In the rows, 128 means zero.
Families of rows that turns and mirrors carry onto each other, the same ones carrying the whole set onto itself: the rest of each named row's family, in list order
6 families of 6 rows
refi: [193 119 106 128 128 125 105 112 119 158 130 141 132 146 144 124 150 169
 124 160 126 138 150 101 128]
Lin: [159  99 123 123 129 100 129 129 135 105 104 120  95  88 137 134 104  99
 144 113 139 111  97 140 152]
sikur: [137 104 133 145 180 125 111 161 101 114 105 142 139 109 156 141 161 168
  99  98 156  95 112 103 124]
puv: [167 129  98 103 120 146 109 118 143 154  99 101  93 138 131 125 120 121
 103 141 143 128  97 132 126]
siki: [124  96 129 127 133  89 119 147 131 151 119 130 151 136 138 163 154 142
  88 108 141  94 155 111 110]
buto: [170 120 108 127 153 168  76 137 120 130 104 152 123 117 156 136 146 179
 124 119 147 136 133 100 120]
tis: [152 146  96 124 166 110 117 146  85 112 112 144 131 137 154 118 161 141
 160 141 173  97 103 121 141]
rez: [160  71 122 148 133  89 148 109 118 149 109 128 112  92 140 114 121 156
 142 122 115 131 152 132 145]
kinu: [185 121  79 103 132 137 113 101 112 159 122 131  97 129 141 110 132 151
 128 141 116 135 107 132 151]
Telel: [144  79 140 141 126  79 124 119 152 109 118 140 125  91 137 146 119 129
 140 100 127 125 142 139 142]
Gesi: [141 135 124 149 162  70 141 137 119  99 117 147 156 129 132 108 161 174
 141 131 164 122 126 124 132]
big: [143 131 113 135 144 103 108 157 133 116 139 126 130 133 130 147 149 106
 115 118 146  65  85 115 146]
nus: [123 101 119 105 137  99 150 133 134  99  90 113 124  76 132 121 119 142
 108 128 169 107  94 123 132]
lov: [153 133  80 140 139 159 132 135 129 120 129 118 102 135 143 133 125 163
 132 125 117 175 107 122 126]
finu: [188 112 121 114 123 119  86 101 153 116 130 149 130 146 146 151 132 143
 129 131 130 153 143 118 122]
zag: [131 106 114 123 122 112 139 137 141 147  90  94  93  97 127 123 114 111
 110 120 142 103  95 146 140]
pege: [141 113  99 131 174  97 141 129  84 110 103 135 109 117 149 110 140 137
 172 111 159 102 105 145 148]
Lun: [149 139  99 122 144 105 120 152 104 154 135 131 139 129 138 125 170 146
  99 148 139  79  89 111 155]
fim: [155 145  94 142 148 105 114 119 133 115 129 154 145 146 128 103 156 183
 158 133 148 143 142 124 131]
vev: [126 151 102 152 147 130 137 180 120 114 136 118 137 130 142 146 156 157
 108 135 140 129  92 103 129]
Rotat: [155 103  79  91 144 147 123  88 141 117 112 118 101 132 127 118 113 158
 113 113 140 137 101 129 120]
fugo: [160 127 111 133 118 136 101 116 108 123 103 136 139 160 160 154 136 138
 109 148 163 144 143  87 114]
sal: [133 133 107 123 137 121 118 147 134 151 114  98 118 144 125 134 146 119
  82 127 150  80  84 124 128]
sabi: [192 130  92 106 135 143  90 111 139 118 131 128 101 153 136 139 123 116
 130 127 132 123  97 122 136]
tebel: [149 101 134 153 157  75 142 144 103 144 133 132 153 132 143 131 166 156
 100 134 137  86 128 104 134]
Rogo: [157 134  74 123 153 131 108 120  98 125 110 145 106 129 148 107 141 146
 188 130 153 122 120 136 147]
Daliz: [164 101 114 104 124 122 100 114 135 155 113 133 130 155 144 157 137 151
 100 119 131 138 165 113 100]
ketik: [121  87 101 159 107 124 124 109 124 132  95 130 114 107 145 140 107 131
 147 109 137 139 161 121 138]
Pup: [115 137  78 113 134 136 105 140 148 125 133 125 144 125 118 127 153 156
 101 130 156  84  99 103 129]
fereg: [144 110 137 140 150  83 106 137 142 112 148 145 158 151 138 161 160 137
 100 110 139  92 123 113 127]
ratud: [129 110 118 152 149 112 173 157 116 101 111 107 106  93 147 134 120 149
 126 112 130 150  95 131 134]
Zev: [149  94 118 121 141  84 159 130 101 139 103 119 106  78 141 110 127 135
 123 126 130 108  94 142 163]
Suma: [140  75 135 117 118  92 132 125 135 144  93 126 122 104 143 151 119 139
 114 107 133 132 167 130 115]
mig: [111  92 122 165 151  98 141 126  97 120 112 125 141 153 150 154 140 130
  99  96 151  95 129 107 123]
Fami: [143  78 119 143 161 139 115 131 117 122  88 141 105  78 151 127 124 169
 138  84 134 131 132 129 133]
tek: [150 112 111 145 160  83 146 105 124 104 112 145 129 125 130  97 138 174
 162 108 143 149 136 145 135]

The rest of the family of zag: puv, siki, sal, Daliz, Suma
The rest of the family of rez: refi, kinu, Lun, tebel, Zev
The rest of the family of pege: tis, Gesi, fim, Rogo, tek

Families of rows that turns and mirrors carry onto each other, the same ones carrying the whole set onto itself: the rest of each named row's family, in list order
3 families of 5 rows
luriz: [130 101 136 111 100 122 176 117 155 131 185 170 132 122 123 104 129 102]
Buvi: [150 101 161 150 133 129 196 141 127 180 137 153 124 121 123  88 133  94]
kirid: [172 102 160 141  90 130 163 101 151 128 135 150 145 124 168 144 136 103]
boze: [158 112 174 156 105 116 146 103 132 156  82 182 159 104 157 131 130 129]
fus: [165  87 162 135 110 105 179  80 133 121 107 173 148 126 146 130 102 116]
zad: [161 125 142 112 123 119 156 109 171 131 151 183 140 120  90 102 110 117]
fiz: [109 134 129 104 107 122 139 103 137 118 141 186 136 114 102 131 119 137]
Kupor: [141 142 146 142 101 105 132 140 148 153 118 174 150  84 108 124 160 142]
Gev: [ 84 138 139 131 115 119 158 131  94 148 121 167 130 145 140 110 101 139]
bemum: [113 125 142 167 125 128 164 112 110 139 150 138 121 148 164 154 110 112]
lomut: [145 134 139 190 117 121 140 138 134 164 156 158 110 115 111 134 151 114]
Zesi: [114 126 132 166  93  87 148 111 112 124 143 171 135 149 160 132 100 137]
tiru: [158 150 144 179 104  93 148 157 126 153 114 138 136 123 128 126 143 139]
sapi: [128 138 152 139 162 105 187 149 140 171 137 143 150 120 119  93 109 119]
Ketag: [129 123 173 115 139 136 177 124 129 172  97 163 159 127 151  92 101 118]

The rest of the family of boze: fiz, Kupor, Gev, Ketag
The rest of the family of zad: fus, Zesi, tiru, sapi

Families of rows that turns and mirrors carry onto each other, the same ones carrying the whole set onto itself: the rest of each named row's family, in list order
4 families of 4 rows
kam: [135 122 155 147 105  93 137 156 109 129  93 122 134]
sobos: [127 145 111 116 109 160 149 116 133 119 145 145 126]
kiba: [137 153 134 105  97 144 115 109 133  99 144 148 120]
Devis: [131 133 135 104 121 172 162 115 158 106 107 119 139]
Gini: [144 101 186 124 106 113 127 132 135 168 116  97 114]
teb: [115 121 160 100 109 156 170 114 156  99 111 123 150]
nazu: [116 131 159  86  92 163 164 131 158 114 119 109 148]
Gid: [129 118 171 141 112  85 112 134 113 138 104 121 133]
Bili: [162 110 162 125 106 135 116 136 134 171 110  94 105]
beva: [123 138 129 110 103 156 119  95 135 123 153 144 124]
luga: [153 115 176 127 108 134 114 138 124 165 114  86 101]
Gedi: [161 102 180 129 109 145 114 138 133 141 103  90  98]
zuzup: [124 145 123 103 106 157 121 112 142 114 157 139 122]
Rap: [128 126 169 145 108  97 130 155  98 127  99 113 129]
Nepam: [118 128 152  94 113 158 164 127 160  93 118 119 144]
lisus: [115 118 155 148  94 109 124 162  97 132 113 119 131]

The rest of the family of kiba: nazu, Gedi, lisus
The rest of the family of Devis: sobos, Gini, Gid

Families of rows that turns and mirrors carry onto each other, the same ones carrying the whole set onto itself: the rest of each named row's family, in list order
4 families of 4 rows
biduv: [149  91 126 108 105 129 136 126 135 117  81 132 146 138  88 110 114 130
  83 158 143 150]
pona: [124 105 130 101 104 120 153 146 130  63 113 148 120 127 113 144 116 119
 109 161 122 138]
Parip: [135 100 149 107 105 115 154 138 148  74  89 166 137 152 118 147 135 129
 101 163 145 149]
Kosus: [126 111 156 140 130 101 157 139 143 174 128 102 130 159 147 150 152 118
 103 100 112 109]
vivi: [166 114 155  81 109 136 134 127 146 132 124  95  89 161 141 134 144 123
 116 141 105  79]
nule: [159  93 154 112 135  94 175 118 130 169 113 119 143 165 161 150 137 113
 118 115 119 109]
mobo: [138  81 135 106  93 131 149 105 157 139 148  90  85 167 137 136 139 124
 116 118  96  90]
zusol: [131  88 146 132  95 125 170 120 139 174  97 108 111 171 148 136 142  96
 107  87 109 120]
gal: [131  87 134 129 110 100 175 114 141 162 129 124 113 166 150 141 169 107
 119  95 107 100]
kidel: [128  99 153 119 107 137 163 107 159 120 134  88  78 139 143 150 145 107
 132 129  96 108]
Meb: [158  85 152  98 105 121 134 159 153  81 114 174 122 140 115 158 131 100
  87 149 134 139]
pelur: [138 114 163 110 107 121 134 131 166 135 143  74  94 171 129 158 137 123
 105 117 106  96]
luve: [167  67 129 117 121 126 123 145 137 128 105 147 147 121  99 125 110 102
  77 147 136 145]
pofom: [133  87 155 121  88 103 142 143 152  80 127 157 121 156  90 164 157 115
  99 149 122 155]
sezi: [144  80 114 124  98 112 135 143 123 113  70 137 148 155 102 119 103 106
  95 126 148 140]
Sosez: [130  64 139 143 100 129 124 138 135 137 118 139 135 135  86 108 120 131
  77 135 148 142]

The rest of the family of vivi: nule, pofom, Sosez
The rest of the family of luve: Kosus, Meb, pelur

